The same turns and mirrors carry the whole set onto itself, and each row onto the other rows of its family. Which rows share a family with each named row? Give them in list order.
These 32 rows form 8 families of 4 rows each.
Nim: [  1 -10  -5 -13 -16   6  -6 -12  30 -12  -8 -12  -7   8  28   4   2  32]
von: [ 20  -7  -9   8  10  16  -2   1  32   5   5 -23  13  -4  -1   3   7   8]
rom: [-19  24   5  -7  11  -5   8   1  15  -3  -6 -35   1  -9  17  16  -9  12]
mefi: [-15  -5   0   2   4  -8   5 -10  11  19   7 -23 -12  14  19  17 -18 -13]
Pubab: [-14  -9  -9  11   0  -4   7  -2   9  25  11 -17  -8  18  12   7 -11  -8]
Fer: [ 27  -6 -15   4  -1   4  -6 -10  33   4  -7 -34  10  23   0   9   8  14]
zige: [ 11  -1  -2   1  -9  10   5  -5  31 -16 -16 -15  -3   4  24   5   5  34]
Tokir: [-10  -2  -9   8   7  -1  -2   4   1  17   7 -17 -18   4  11  12 -16  -5]
koz: [-10  -4 -11   3  -1   3  -2  -8   7  26   1 -11 -13  17  18   6 -17  -3]
nesag: [-21  15   6  -1  15 -21  12   2  14 -11 -15 -32   8   4  11   0  -8  15]
fav: [-26   6   0  -7   8 -20   0 -13  -1   5  -6 -40   1   7   7  13 -11  18]
risap: [-23  20   5   2   8 -19   7  -5   6  -4  -1 -40  -1   5   9  12 -11   2]
bir: [-26  16   6   0   2 -25  -4   0  15  -1 -12 -23  11   9  -3   3 -14  11]
pupu: [ 24  -9 -12   4 -11  -3  -9   9  39  -2   2 -32   1   9   0  -1   6   1]
ful: [ 11  -2 -12   4   5 -10 -12   0  47  -3  -2 -20   5  18 -13   5  10   7]
kipet: [-20  17   0  -1   4 -14  15  -8   3  -2  -7 -38   0   6  -3   2  -5  18]
Kuvo: [ 24  -8 -11   6  -1   1  -4   0  32  -9   1 -29  15   6  -3  -1  15  11]
Podo: [-32  12   4   4   5 -20  11  -7   2  -2  -3 -31   6   8   8   2  -1  14]
bive: [ -4 -19 -11   6   0  -2   3   0  15  17  -1 -20  -2  25  15  13 -24 -12]
guvav: [  5 -11   7 -12 -19 -10  -6  -7  40 -14 -11 -24   4   2  21   0   2  28]
saneb: [ -3  -5 -15  -8 -13   5  -1 -12  29  -7 -14 -26  23  -1  28  14   3  27]
gavo: [ -8 -12 -13  -5 -12  -9   1 -16  35 -21  -5 -19   5   7  32  14  -9  31]
ror: [ 29  -2 -12  -4  -2  -2  -8  -1  33  -7   6 -27   3  17  -4   3   8   2]
fub: [-13 -14 -14   5  -5 -13  12   3  21  19   0 -12 -12  10   3  15 -23  -6]
rikav: [-13  -1  -8  14  -3 -15  -4  -7  20  28   7 -27  -9  12  10   8 -15 -13]
zupo: [ 10 -13 -10  -3 -17   0  -1  -7  35  -9  -5 -16  11   2  32   3   4  29]
kulof: [ -8 -10  -6  -5   7   8  -2 -11  14  20   5 -29  -2  12  10  26 -14 -16]
Bife: [ 22   1 -17  -1  -1   2  -6   2  27  -3   7 -37   2  16 -13   1   9  14]
Gado: [ -2  -6  -7  -2 -25  -3   2   0  41 -16  -4 -13   2  11  16  15 -11  32]
Lasa: [-30  10  10   9  -7 -19  11 -11  13  -5  -6 -33  -5  -2   8   5 -11   9]
gipet: [ 20  -1 -11  14  12  -3 -12   0  33  -6  15 -26   7  12  -8   3   1   4]
Tok: [  9  -5  -2 -17 -17  -2   3 -10  34 -19  -6 -16  -1   7  27   7   0  26]

The rest of the family of Fer: zige, Tokir, fav
The rest of the family of Podo: Pubab, ror, Tok
The rest of the family of kipet: Nim, koz, Bife
The rest of the family of rom: von, saneb, kulof

The same turns and mirrors carry the whole set onto itself, and each row onto the other rows of its family. Which rows share a family with each named row? Give them in list order.
These 30 rows form 5 families of 6 rows each.
visul: [ 21   7 -10 -13  11   5  -2  -3 -16  -6 -17 -18   3 -19   1   3 -34  13]
gam: [  1  13 -14 -19   0  -2  18  16 -22  16   2  -1  11   0  21   8   8   6]
vegum: [  0   5 -10 -23   6  -3   9  21 -21   8 -11   8  10  -5  20   2  -6   5]
Limim: [ 23  37 -33   2  21   7   5  11 -20   3  21 -18   2   2  10  13   2  -1]
kib: [ 33  25 -21  11  18  12   0  13  -5   2  31 -10  -3  -1  -2   9  -4  -3]
Kuf: [ 32  11  -3   4   5   9  11  -9  -3   4   9 -21  -1 -15 -11   7 -21   8]
gudis: [ 13  -7   6 -11   2   3   6  20  -1  12   8  13   2  -6   5  -1  -8   4]
gab: [  6  15 -17 -13  15   8   4   3 -12   4 -13  -1  11  -5  40 -22 -21   3]
tedis: [ 18  18 -30 -12  30   4 -15  22 -24 -11  -7  -3   4  -7  15   5 -23   4]
tig: [ 18  34 -43  -3   4   0  -9   2 -26  11  -2 -10  10 -10  20   1   6   7]
laf: [14  2  4 -4 -2  3 17 16 -2 17 19  6  4 -2  5  4  4  2]
Libul: [ 16  33 -39  -8  24   4  -3  15 -30  -5   2 -15   6  -1  17  10  -7   0]
limoz: [ 36   5 -18   9   6   8 -27   7   1   5   8   8   0 -17   1 -12 -14   5]
Vufe: [ 29   3  -2  -4  11   8   1  -3  -4  -4  -3 -16   0 -19  -9   2 -32  11]
dama: [ 28   7 -19  -4  27  10 -20  23 -11 -12   3   1   0 -11   4  -1 -29   3]
lub: [ 19  18  -6   9   6  14  15  -3   7  15  21  -5   3  -1  23 -19  -7  -2]
bes: [ 19  20 -38  -9   9   1 -22   8 -26   2 -14   1  11 -16  22  -6  -9   8]
Fuzo: [ 25  23 -13   0   3   6  18 -12 -10   7  10 -30   2 -11  -4  12 -10   8]
ruleg: [  8  -7  -1 -20   5   1   4  22 -11   8  -6  13   8  -7  13  -1 -12   6]
kuraf: [ 29  32 -34   9   0   6  -6  -2 -12  15  19 -10   6  -8  10   2  12   3]
momu: [ 27   7 -27  -5   9   4 -29  11 -13   1 -10   8   5 -18  12 -13 -18   8]
Vivot: [ 14   3  -5  -5  14  11  -1   6   1   2  -6   7   5  -9  30 -28 -29   1]
Kar: [ 35  11 -13   6  23  11 -12  19   0  -5  22  -1  -4  -7  -5   2 -18  -1]
bip: [ 38  18 -23  15   1   9 -13   1   1  13  22  -2   3 -11   1  -5   1   2]
geso: [ 17  28 -21  -8   8   4  15 -11 -22   4  -4 -32   7 -12   4  12 -14  10]
zipa: [ 14  19 -21 -13  11   2   6  -7 -25  -1 -19 -26   7 -17   6   8 -25  12]
Lifos: [  5  28 -23  -7  10   7  14  -1 -16  11  -3  -9  12  -1  42 -17  -8   1]
Bidu: [ 22   7   0   4   9  15   3   4  10   8  11   4   1  -5  21 -26 -21  -1]
Namir: [ 11  30 -17   2   5  11  20  -5  -5  17  15 -11   8   2  34 -15   0  -2]
nuned: [  8  12  -7  -9  -1   1  21  13 -11  20  17   0   7   2  14   7  11   3]

The rest of the family of dama: Limim, kib, tedis, Libul, Kar
The rest of the family of kuraf: tig, limoz, bes, momu, bip
The rest of the family of Fuzo: visul, Kuf, Vufe, geso, zipa

The same turns and mirrors carry the whole set onto itself, and each row onto the other rows of its family. Which rows share a family with each named row? Give them in list order.
These 16 rows form 4 families of 4 rows each.
J: [-14  17 -10  -3  24 -14 -23  10  -6   0  30 -23   9  -4 -15  -9   3 -13
  -7  21 -15  -2   1 -17   5  -3  22 -23  16  18  37   4   4   8 -12  11
  15  -2  24  27   2   2   0 -18   0   3  -1 -26   0  -1  28  12  31  -5]
G: [ -8  11  -2 -23   5  10  -5  19   3   1  15 -17 -10 -13  -7  -1   2  -9
   8  24   1 -11 -29  -6  16   2   9  -4   1  -9  11  -5  -9  10   1 -15
  16  -9 -29  23 -15 -15  -7 -10   1 -14   2 -10  17   7  -1   3  13  -5]
X: [ -8  25  -5 -23   0  10 -14  15   3  -4  23 -23  -3  -8  -6  -4  -1  -6
  16  18   2 -11 -20  -3   8   4   2 -11   1  -9   4  -4 -21  17  -6  -8
  14  -7 -23  18 -18  -9  -6 -13  -5  -6   3 -14  18  12   0  -2  14  -2]
Y: [-19 -22 -13 -12  -7  -6   8  12   2  19   5 -19  13  14  23 -25 -26  -3
 -13   5   2 -13   9  -7  21 -21   0 -30  18  11  10   6  -8  11   4   0
   2   6  -5  13 -17 -27  -8  -3   8  -7 -15  -8   7  16  14  29 -15 -14]
E: [ -5  20   2 -14  -5   0  27   8 -12   1  11 -18  16   1 -18 -15  -6 -13
 -29   9 -19 -16  21 -32 -15 -10 -10  -2  10   9  15   9  27   5  -5   3
  28   5   8  14 -18  13 -29   3   0 -15  -5   6  -7  20  23  25  -6 -11]
U: [-24 -10 -21 -12  -7  -7   8   7  -2  18   0 -11  17  21  17 -31 -17  -3
 -16   4  -1 -18  11   3  22 -22  -1 -23  21   7   4  20 -16  -1   2   7
   8   2 -10  13 -23 -16 -13  -7  12  -8  -9  -8   3   9  21  35 -13  -9]
B: [-16  27 -15  -1  13 -13 -18  18  -9  -5  24 -12   6   0 -11 -12   6  -8
  -7  21 -15  -2   0 -14  -2  -6  13 -20  21  14  48   0   6   7 -21   6
  11  11  22  32   5   4  -5 -27   0  -1  -3 -23  -3 -12  28  14  14   2]
Z: [-12   9  -3 -21   4  10 -12  10  13   1  23 -19  -3 -10  -3   8   6  -8
   7  26  -4  -8 -14   1  19   5  -7 -11   8  -7   5  -7 -23  17   7 -22
  12  -9 -16  24 -18  -8  -6  -7  -3 -10   9 -13  19  -1   0   4   6   3]
L: [-23 -16 -19 -14  -7  -4  -6  11   5  15   2 -14  18  12  12 -26 -21  -2
 -20   8   5 -22  13  -6  20 -24  -2 -32  22  16   5  17 -12   6   3   1
   4   4 -10   8 -20 -17 -18   6   9 -12  -9 -12  15  19  16  31 -14  -4]
F: [  2  14  -1 -10   0   3  25  12   0  -7  13  -9  26   5 -15 -11   1 -15
 -31  19 -22 -12  15 -22 -16 -22 -14  -7  20   3  19   7  30   8   0   7
  40   8   7  13 -22   1 -26   2   3 -12   2  -1   4  21  19  26 -11   2]
A: [  4  17  -8  -9  -4  10  25   2  -7   3  11 -16  18  -1 -19 -17  -3 -13
 -27  13 -21 -17  11 -27  -6 -19 -12  -7  19   7  13   9  29  12 -12   9
  37  12  -1   7 -15   9 -25   9   8 -11   0  -4  -4  26  18  22 -21 -10]
D: [-27  -8 -24 -24 -10  -2   8  15   4  24   1 -11  13  15  20 -18 -12  -3
 -17   3  -3 -17  18  -3  22 -21   1 -26  16  11   7   6 -20  10   6  -4
   6  11 -13   7 -21 -10  -2  -6   0  -5  -6 -10  10  12  21  29 -18  -9]
K: [  9   7  -4  -8 -12   9  16   0  -9  -1   9 -12  18   6 -15 -14   0 -13
 -27  14 -21 -17  14 -31 -10 -22 -18  -8  24   9  16  16  27   5   2   7
  37   5  13  13 -15   7 -24  12   1 -14  -1  -3  -3  17  13  25 -12  -3]
H: [ -7  15  -8 -13  -5   3 -11  13   0  -6  26 -14 -10 -11 -11   7   5  -4
   6  24  -6 -17 -17   2   8   4   5  -9   7 -12   8  -8 -17  13  -2 -14
  19 -13 -14  21 -21 -17  -7 -11  -7  -8   7 -16  22   8  -9  -1  10  -6]
M: [-13  24 -12  -2  15 -15 -21  13 -16  -1  26 -28   1   0 -14 -17   0 -13
  -8  18 -17  -2   3 -19   1 -10  18  -9  15  11  44   0   0   2 -17   7
  22   3  18  27  -4   5   5 -23  -6  -3   7 -28  -4  -7  32   5  21  -1]
N: [-20  23   0  -1  15 -17 -17  12 -25  -7  30 -25   4  -4 -14  -5  -4  -7
 -17  28 -22  -1   1 -25   2 -10  16 -19  17  25  36   5   6   9 -12   3
   7   4  23  28   4   7  -7 -22   2  -4   2 -21   3  -7  25  12  18  -4]

The rest of the family of N: E, Z, D
The rest of the family of K: X, L, M
The rest of the family of J: U, A, H
The rest of the family of F: G, Y, B

The same turns and mirrors carry the whole set onto itself, and each row onto the other rows of its family. Which rows share a family with each named row? Give them in list order.
These 16 rows form 4 families of 4 rows each.
kofo: [  6 -11 -32  -5   3   0 -10   1  15  -6 -11  19   2  -8 -19  -6  -3  -7
  15   0  -7   3  20 -26  -7   4  -4  12   3   3 -18 -10  -4]
gorig: [ 15  11   0   4   1 -22  22   4  10   5 -10   0 -10 -24  -1 -11 -15  13
 -16 -12   6   8   1  25  19 -12   2 -10  13  -7  12  -4   5]
vov: [ 16  16  20  18 -13 -10  16  -7  10   9 -11   4  -9 -23 -21 -16 -24   3
 -13 -20   4   0 -15  10  12  -6 -33  -9   4  -4  -8  12   1]
sefoz: [ 15 -16 -20  -5  -2   3 -18   4  14   0  -6  18   3  -5 -15 -14  -2 -18
   9   4  -8   5  16 -25   0  -2   4   3  11  -5 -20   2 -11]
Nibur: [  1   2 -21   0 -13  11  -4 -14  23   7 -19  17  -6  -9  -8  -2   2 -20
   7 -20   0  12   9 -23 -10  -7 -37  -3   8   6 -14   3 -10]
kero: [  8  -6 -23  -2   2   4  -7   7  27   6   6  -1  10   3  -4  -2   3 -23
  17  -2  -2  14   6  -4  -1 -14  -5   4  11  14  -7   7 -15]
bulu: [  8 -28  -4   0 -17  -9 -11   4  13  -1   2   8  10  -8   4  -1   0 -26
  20   7   3   7   8 -22   5 -15 -25   3   6   8 -16   2  -7]
filuv: [  9  11  12   0   0  -6  25   8   8   4   0  -1 -10 -18  -8  -2 -19   7
 -14 -16   2   7  -1  23  15  -7  -1 -11  16  -7   6  -6  21]
Gako: [ -4 -17 -22 -11 -16 -16  -5  -2  11  -9  -8   7   2 -10   1   0  -3 -10
  28  -2  11   8  11 -18 -14  -5 -32   8   0   9 -17  -9  -4]
galok: [  3  -7  24  -2 -18 -21  18   3  -5  -7  -3   5 -12 -26  -4 -12 -23   4
  -9  -5  16  -3  -2  13  10  -3 -21 -11   7  -9 -15  -7  20]
nuse: [ 14 -13  11   1 -12 -32  15   1  -1   0 -12   1 -11 -28   3 -16 -18  23
  -5  -4  18   1  -8   5  25 -14 -22  -9   0  -6  -2 -11  11]
Kuzu: [ 19   4   3   2   1 -34   9   3  -2   4 -10   1  -1 -24 -24 -23 -27  20
  -9  -9   2  -1  -5   1  23   0   5  -2  10 -19  -4  -3   4]
bana: [ -1   2 -30   0   2  -2   2   4  26  -2  -1   3   9  -3  -8   6  -2 -19
  21  -3  -4  12  13   0 -10  -4 -12  14   5  18  -6  -2  -8]
vig: [ 16  12  10  10  -3 -11  18  -6  13  10 -19  -1 -11 -21 -19 -15 -21  19
 -10 -24   7   2 -21   7  16 -10 -35  -5  -4  -3  -2   3   1]
mavo: [  9  -3 -16  11 -10   9  -6 -12  24  12 -16  20   1  -9  -6   0   4 -20
   8 -16  -6  12  10 -30   7 -14 -33   0   6  12  -8   7 -11]
bolob: [ 10   5  13  -6  -2 -18   9   7  -4   1  -5   0  -6 -15 -30 -18 -30  14
  -9 -16   3  -2  -7   6  10   7   6  -4  10 -21 -13  -3  16]

The rest of the family of filuv: gorig, kero, bana
The rest of the family of vov: Nibur, vig, mavo

The same turns and mirrors carry the whole set onto itself, and each row onto the other rows of its family. Which rows share a family with each named row? Give them in list order.
These 15 rows form 3 families of 5 rows each.
vura: [-10   4  18 -17   7  -4 -10 -25]
bazi: [ 1  7 10 11  5 18 -3 12]
Vad: [-25  10  24   9  17 -17 -11 -13]
vetig: [  5   3   9 -17   1  14  -5  -8]
Larun: [  0 -10  17  15  30  -3  -6  -6]
bele: [-21  11   2 -18  20  14   3   5]
Gevub: [-19  14  21  20  14  15   2   9]
remum: [-14  11   0 -11  13 -10  16  -5]
papup: [ -1   1  17 -14  -1   7   8 -20]
Toder: [-6  9 12  0 -1 23  8  4]
fovuk: [-15   0  15  -1  33  17  -8   4]
Nazut: [-17  13  19  25  16   0  -6   8]
fifin: [-29   8  33  16  21  -3  -7  -8]
lepur: [-13  -1  28  -3  11  -9  -3 -30]
vamag: [ -4  -2   9   8  17 -18  10 -12]

The rest of the family of remum: Larun, bele, fovuk, vamag
The rest of the family of Gevub: papup, Toder, fifin, lepur

The same turns and mirrors carry the whole set onto itself, and each row onto the other rows of its family. Which rows share a family with each named row? Give them in list order.
These 20 rows form 4 families of 5 rows each.
pomoz: [ 16  19  10   3 -11  -8 -11  -1  -9  42  -3  -1  24  25   6  15  -9  10
   6  13   7  15]
Devus: [ -3   0  20  -3  11   7  19  15  -7   4   1  20  14   1   8 -14  19  -2
 -25  -1   1  14]
lemub: [ 10  13  13   4   3 -17   4  -7  -6  33   2  -6  40  -4   3  10 -14   1
  18  14  -4  19]
Biko: [ -4 -14   7 -13  10   0  14  11  -4   0  20  24  15  -7  15  -2  -2   7
  -7 -11  -6  10]
tas: [ -7   5  18 -13 -21   3   4  30  -4  10   7  20  -1  27  15   4   7  -6
   3 -14  -2  16]
kedib: [ -5  -3  10 -18 -11   8  17  15 -10  -4   7  15  11   3  20   4   1 -11
  26 -16   1  20]
Mobep: [ 19  28  17   8   1   5   4  -9 -13  30 -11   1  30   6  10   3   2  -1
   1  19   5  27]
Fut: [  2  13  16  -7 -13  -2  10   5 -10  16  -3  -6  24   5  11  12  -8 -13
  40   1   2  24]
keti: [ 15  -2  -5   0   4  -6 -15  -5   3  22  -2   2  32  -9   1  10   4   9
 -14  -5  -7   0]
mapuz: [  5  20  15  -4 -31  -4  -2  15 -11  24  -2   3   6  30  12  15  -3  -7
  19  -1   8  22]
bamag: [ -2  -5  15 -12   8   3   1  25   7  20  13  25  13  24  10  -4   8  10
 -18  -9  -8   8]
Ren: [  8  25  18   5 -19  11  14   0 -20  13  -6   1   9  12  20   5   5 -12
  14  13   9  34]
mim: [  6  17   9   3 -29  -3   2  11  -6  11  12  -2  14   7  26  12  -4  -5
  22   3 -21  33]
tula: [ 12   4  10   0  12  -4  -8   7   4  39   8  11  29  22   5   2  -3  20
 -18   8  -1   6]
lagu: [ 21  21  -3   3 -18  -5 -15  -9  -1  27   3  -3  27  -6  11  14 -10  -3
   7   0 -14  20]
Ziv: [ -4 -23   5  -6   4  -3   4  17   4   3   3   3  22   3   8   2  19  10
  -8  -7 -11  -2]
Pebuv: [ -4   7  22  -2 -13  10  24  16 -16  -2  -1  14   0  11  19  -5  16 -12
  -1   0   6  27]
Giled: [ -8 -11  11  -2 -16  -1  15  26   0  -5  10   0  12  13  25   5  14   3
  14  -2 -20  19]
keso: [  6  -3   7   1  19 -16   8  -4  -1  23  15  12  34 -11   3   1 -10  12
 -12   7  -7   9]
pelan: [ 12  15  19   3  18   3   6   0  -4  25  -5  13  33  -1   2  -9  10   5
 -24  12   1  15]

The rest of the family of mapuz: pomoz, tas, bamag, tula
The rest of the family of Mobep: Devus, Ren, Pebuv, pelan
The rest of the family of mim: keti, lagu, Ziv, Giled

